In the data rows, 128 means zero.
Here is a table of points, one per row:
[135  83 182 148  90 225  62  74  82 132 198  77 160 138 153 140 158 116  89  74 128  96 125 147
 138  90  99 168 120 203 119 151 248 122  99 137 160 176 181 111 116 147  91 188 107 147  56]
[143  54 130 211 166 123 176  79 110 101 160  31 154  82 139 161 148 121 148 113 100 118 181 160
 100 165 157 141  75 188  72  76 169  87 124 132 149 107  98 127  48 183  60 164 103 137  91]
[182 154 103 159 100  44 107  89 135 151 131  97 123 134 102 140 134 149  95  88 148  88  80  62
 172 172  90 161 156 147 119 117  85 132 131 143 132 105 136 153 130  70 141 105  80  86 167]
[143 149 142 152 163 134 147 111  97 208 128 122 123  79 135 100 123 125 134 124 166 152 144 124
  94 108 141 184 135 140 180 115  59 131 125 138 202 139 119  98  96  68 165 167 170 131 146]
[184 128 160 119 144 176 100 118 156 149  98  92 112  76 126 114 108 148 201 117 113 135 149  65
 119 101 159 151 118 105 127 121 138 144 133 151  98 155 118  69  83 113 150 112 114 162 154]
[125 160 132 100  88 176 142 126 130 154 123 140  90 120 161  94 124 135 116 147 124 140 132  83
 179 137  74 150  90 165 102 132 162 123 151 100 103 172 185  60 217 125  91 164 157  70 111]
[ 93 158 141 130 167 120  97 121 108 137 106 139 110 163 129 143 129 130 155  77 110 125 106 144
 160 223 122 131  89 124 122 144 103 128 133 175  96  78 174 156 163 124 101  94  95 136 133]
[133 126 127  71 118 135  63 167  69 135 122  87  70  89 127 124 119 157 142 144  68 160 192 175
  75 142 103  79 151  64 112 115 125 112 144  98 179 178 121 132 128 161 137  71 132 100 206]
[137 151 190 103 110 125 188 158 157  97 152  98 118 183 153 125  65  58 100  46  74 121 143 124
 153 147  81 139 125 125 149 108 101 149 166  89 105 129 126 150 191 111 136 127 112 102 168]
[169 140 120 100 132 106 189 120 128 108  80 135 106 127  64 122 147 150 119 161 108 147  98  88
 146 119 117 114 172 102 150 170 121 159  84 170 125 166 109 195 105 167 105 118 126  78 150]
[144 113 141  87 172 154 105 142 175  86  74 115 142 163 111 135 144 128 171 139 120 132 190 190
 117 120 145 156 114 125  85 144 160 145 164 146  59 183 114 142 170 161 129 128 224 187 128]
[141 101 143 125  96 128  91 110 151 104 107 133 114 112 125 139  99 119 105 134 111 146  80 173
 212 178 192 126  63 203 157 126 130 175 117 166 119  97 160 104 104 130 131  74  93 119 102]
[113  78 131 164 105  98 164 113 166 114  90  88  97 133 176 150  93 139 115 163 106  76 169 143
 136 134 132  76  84 152  55  65 126  90  75 124 186  71 135 184 127 169 124 144 182 113 112]
[143 115 156 119  98  45 112 102  98  85 130 130 177 107 129  87 113 142 144 138 162 141 133 126
  92 149 123 114  65 129 141 149  90 141 115 161  80 162 124 181 121 109 138  90 123 156 128]
[103  95 132  54 167 149 128 105 124 101 108 132 165 118 126 130 123 144  90 155 190 154 137 127
 115  85 103 120  98  77  41 148  97 142 192  62 122 132 129 164 106 181 131 115 133 105 196]
[112 166 105 175 161 177 131 143 124 151 156 154 135 108 115 139  85 156 151 133 123 152 143  62
 177 176 131 113 166  37 183 106  51  86 137 170 193 107  58 136  90  93 135 173 144  89 142]
[100 166  74 133 122 146 127  81 159 149 121 179 154 124 162 124 140 103 132 157 126 127 119 117
 109  98 163 101 155 156 164  87  66 135 100 169 153  83 125 124 118 128  85 108  57 150 163]
[ 92 135 134  88 141 119 138 154 163 118 171 168 154 111  82 104  83  96 156 115  92 107 118 143
 101 128 150 151 161 136 100  96 130 144 154 150 124 131 137 140 144 164 162  77 139 174 149]
[120 136  79 122 113 145 139 176 124 118 183 127  52  94 187 129 119 120 136 161 180 121 169 136
 121  97 128 132 137 123 136 152  61 122 130 132 131 123 134 116  88 153 147 116 137 168 162]
[115  89 142 169 102  93 188  97 125 158  99 157 127 145 168 149 158 139 198 109 142 172 182 118
 141  64 104 108 175  83 175 165 126 110  98  88 115  98  96  76  98  88 129 103 142 181 100]
[ 68  85  88 132 119 140  90 127 125 150  82 133 123  95 119 155 116 122 108 157 127 123  86 152
  90 135  91 134 135 110 156 143 152  81 121 154 117 147 146  73  73 133 196 139 120  59 146]
[104 184 164  98 153 179 133 127 171 151 132 150  94 189 131 132 170 124 114  82  88 116 111 108
 151 106  36 113 105 145 126 149 162 145 181 122 132 115  55 147 158  87  86 105 107 115  93]
[141 185 158 122 106  79 126 158 135  98 122 142 108  92 110  44  81 128 131 130 111 102 118 159
 116 114 144  99 136 185 161  72 104 163 147 142  44  59 142 104 165 122  95 123  59 137 104]
[ 88  86 128 166 191 124 143 118 166 146 140  80 102 159  96 135 102 163  72 182 185 176 121 127
 151 161 148 112 149  76 139 129 131 101 158  87 128 193 184 145  87 122 136 144 146 174 201]
[138 104 155 101  92  93 139 160 148 142 124 123 111 141 136 171 142 145  93 148 144 134  67 148
 108 155 120 130 204 119  83 129  82 116  58 201  83 141 106 107 107 127 102 112 114 110 109]
[131 117  57  83 169 139 110 173 135 134  67 106 131 118 117 210  94 132  98 141  79 151 105 112
 119  98 149  72 111  71 161 144 152  82 169 109 121 174 127 161  84 144 141 125 126 141 121]
[157 170  92 157  87 166 133  86 130 173 148 233 167 110 199 174 115 141 174 104  82 131 108 101
  77 137 189 135 160 157 198 138  85 129 140 126  77 113 116 115 103 127 125 150 144 130  95]
[122  69 141 140 163 116 183 113  60 115 152 145 165 154  92 137 144 100  96 200 160 133 150 176
 133 141 151  37 111  91  62 146 202 109 137  76  99 186 104 151  93  84 154 122 160 138 146]
[107 107 177 148 144 119 130 142 105 119 128  78  93 152 128 129 145 131 114 188 104 137 110 110
 157  77 108 142  72 160 113 221 148  46 157 110 188 107 169 128 206 134 117 165 142  42 104]
[110  81 140 174 128 164 191 200 156 162  83 148 133 113 155  97 146 140 153  98  98 110 115 135
 133  78 159 140 128  97 183 129  87 114  73  93 134 114  89  99  92  99 125 139 142 153 165]
[119 146 114 167 135 126  71 146  94  50 155 115  99 174 128 183 192 145 144 172 120 160 144  69
 134  95  88 156 124 172  61 106 153 122 110 127 179 125 115  91 160 125 165 182 131 111  84]
[110  90  81  99 165 111 145  84 127 112 170 143  91 100 149 166 147 115  46 150 121  97 137 152
 125 120 116  95  96  81  93 119 110 166 170  80 100 140 119 119 121 146 124 135 181 177 121]
[123 135 160 167 176 174 124 138 134 147 142 154 148 115 109 132 138 146  82 104 156 170 159 109
 137  91 174 141 146 105 219 105 105  88  83 133 144 122  70 125 113 147 123 112 151  98  94]
[110 152  85 144 124 183 154 149  62 135  80  52 149 100 130 149 102 157  83 133 140 105 159 138
 107 115 148 133 170 103 150 150 167 195 130 157  95 193 145 121 147 167 166 126  98 138 104]
[184 159 139 143 125  64 129 114  91 108 109 139 119 114 142  80  67 110 126  96 170 136 115  99
 117 138  80 129 162  96 117 137 130 152 115 107 139 117 122 113 197  62  91 117 162  77 136]
[ 93 125  98  97 111 148 149 100 126 135 178 141 130 177  36 182 115 129 141  95 212  76 123 162
 113 163 159 140 116 163 117  96 119 120 114  90 113 121 141 127 147 114 184 100 139 203 119]
[130 118 101  69 140 112 112  94 146 111 122 124 171 171  83  44 106  52 146 157 127 138 123 162
 127 155 108  93 167 130 133 132 119 135  86 114 108 124 121 143 122 156 170 136 121 167  91]
[224 147 134 139 109  58 131 176 155 155 156 174 127 144 113 119 109 155 136 125 110 140 125 138
 116 155 101  99  89 153  93 127 121 130  82 168 140  40 115 133 157 115 141 144  88 129 195]
[123 120 112 123 117  66  84 119 142 135  75 169 124 185  90  87 134 109 116 106 132 114 100  81
  94 199 143 158 133 146 103 111 126 124 136 115 119 124 110 138 112 151 131 130  93 176 123]
[182 123 161 123 106 145 119 164 127 114 124 198 145 110 164 108 159 107 141 108 117 108 106 148
 105 149 141 177 142 118  94  63 147 165  92 146  90  99 161 197 147 158 167  82  53  95  74]
[ 95 110  83 149 189 119 138 139 131 142 170 137 140  85 147 125 114 133 175  50 143 151 127 149
 121 113 128 135 141  97 155 121 132 116  87 109 125 164 164 103 101 108 135 140 129 142  97]
[ 97 139 109  88 152  79 148  68 163 103 140 134  95 171 118  68 113 145 147 141 177 108  85 159
 129 118 157  79 127  55 112 129  99 157 195 175 102 121 103 134 134 137 136 148 100 115 190]
[205 223 139 111 141 120 143 139 125 111 119 155 148 144 107 124 173 149 112 102 125 122  82 125
 162 120  85  98 160 172 145 182 116 126 153 122 173 120 155  91 170  84 150 160 136 142 105]
[124  74 150 126 112 143 129 144 159 107 118  80 167 145 183 115 176 158 141 146 105  97 174 110
  99 100 160 134 124 187 146 128 183 146 131  37 177 132 141 152 184 122 137 157 146 100  66]
[141 140 126 105  92 136 120 170 103 121 124 156 157 160  83 169 103 131 146 165 129  64 105 128
 108 159  95 155 147 123 176 120 140 139 106 160 143 107 130 132 113 125 108  81  87  79 152]
[ 79 112 114  86  71 115  68 112  97 148 185 104 133 175  79 103 124 118 153 119 185 126 125 153
  99 141 177 126 116 143  91 122 126 157 167 149 126 114 155 162 146 126 118  89 193 157 129]
[ 97 209 109 198  90 101  89 134 142 154 133 157 191  85 166 119 130 109 124 120  96 112 158 128
 189 103 189 175  94  77 136 148 133  87 110 148 101 111  58 109 101 117 107  95  94 159  85]
[129 184 173 141 106 162 131 126 112 141 105 106 121  89 123 141 194  74 163 137 101 138  68 118
 178  69  62 140 141 178 159 124 236 166 167 114 157 185 180 125 157 139  64 213 226  97 140]
[114  82 119 148 104 172 116 166 123 101 153  95 106  98 169 126 209 130 101 117 136 183 179 111
 118 136 154 175 113 181 105 165 156 117 128  99 184  74 153 111 132 147  92 165 114 121 120]
These points spread out most along one direction. Take the direction at right angles to it along which they spread out most. Go by this last direction. How far along it is each point below, from 0 to 99? The average is 50, and the first point in the table lies past the average. One standard deviation of the points above along it is 16.
[138 104 155 101  92  93 139 160 148 142 124 123 111 141 136 171 142 145  93 148 144 134  67 148
 108 155 120 130 204 119  83 129  82 116  58 201  83 141 106 107 107 127 102 112 114 110 109] 52
[135  83 182 148  90 225  62  74  82 132 198  77 160 138 153 140 158 116  89  74 128  96 125 147
 138  90  99 168 120 203 119 151 248 122  99 137 160 176 181 111 116 147  91 188 107 147  56] 64
[133 126 127  71 118 135  63 167  69 135 122  87  70  89 127 124 119 157 142 144  68 160 192 175
  75 142 103  79 151  64 112 115 125 112 144  98 179 178 121 132 128 161 137  71 132 100 206] 26
[ 79 112 114  86  71 115  68 112  97 148 185 104 133 175  79 103 124 118 153 119 185 126 125 153
  99 141 177 126 116 143  91 122 126 157 167 149 126 114 155 162 146 126 118  89 193 157 129] 37
[104 184 164  98 153 179 133 127 171 151 132 150  94 189 131 132 170 124 114  82  88 116 111 108
 151 106  36 113 105 145 126 149 162 145 181 122 132 115  55 147 158  87  86 105 107 115  93] 68
[182 154 103 159 100  44 107  89 135 151 131  97 123 134 102 140 134 149  95  88 148  88  80  62
 172 172  90 161 156 147 119 117  85 132 131 143 132 105 136 153 130  70 141 105  80  86 167] 70
[122  69 141 140 163 116 183 113  60 115 152 145 165 154  92 137 144 100  96 200 160 133 150 176
 133 141 151  37 111  91  62 146 202 109 137  76  99 186 104 151  93  84 154 122 160 138 146] 12
[182 123 161 123 106 145 119 164 127 114 124 198 145 110 164 108 159 107 141 108 117 108 106 148
 105 149 141 177 142 118  94  63 147 165  92 146  90  99 161 197 147 158 167  82  53  95  74] 68
[119 146 114 167 135 126  71 146  94  50 155 115  99 174 128 183 192 145 144 172 120 160 144  69
 134  95  88 156 124 172  61 106 153 122 110 127 179 125 115  91 160 125 165 182 131 111  84] 59
[144 113 141  87 172 154 105 142 175  86  74 115 142 163 111 135 144 128 171 139 120 132 190 190
 117 120 145 156 114 125  85 144 160 145 164 146  59 183 114 142 170 161 129 128 224 187 128] 28
[125 160 132 100  88 176 142 126 130 154 123 140  90 120 161  94 124 135 116 147 124 140 132  83
 179 137  74 150  90 165 102 132 162 123 151 100 103 172 185  60 217 125  91 164 157  70 111] 67
[157 170  92 157  87 166 133  86 130 173 148 233 167 110 199 174 115 141 174 104  82 131 108 101
  77 137 189 135 160 157 198 138  85 129 140 126  77 113 116 115 103 127 125 150 144 130  95] 71
[224 147 134 139 109  58 131 176 155 155 156 174 127 144 113 119 109 155 136 125 110 140 125 138
 116 155 101  99  89 153  93 127 121 130  82 168 140  40 115 133 157 115 141 144  88 129 195] 68
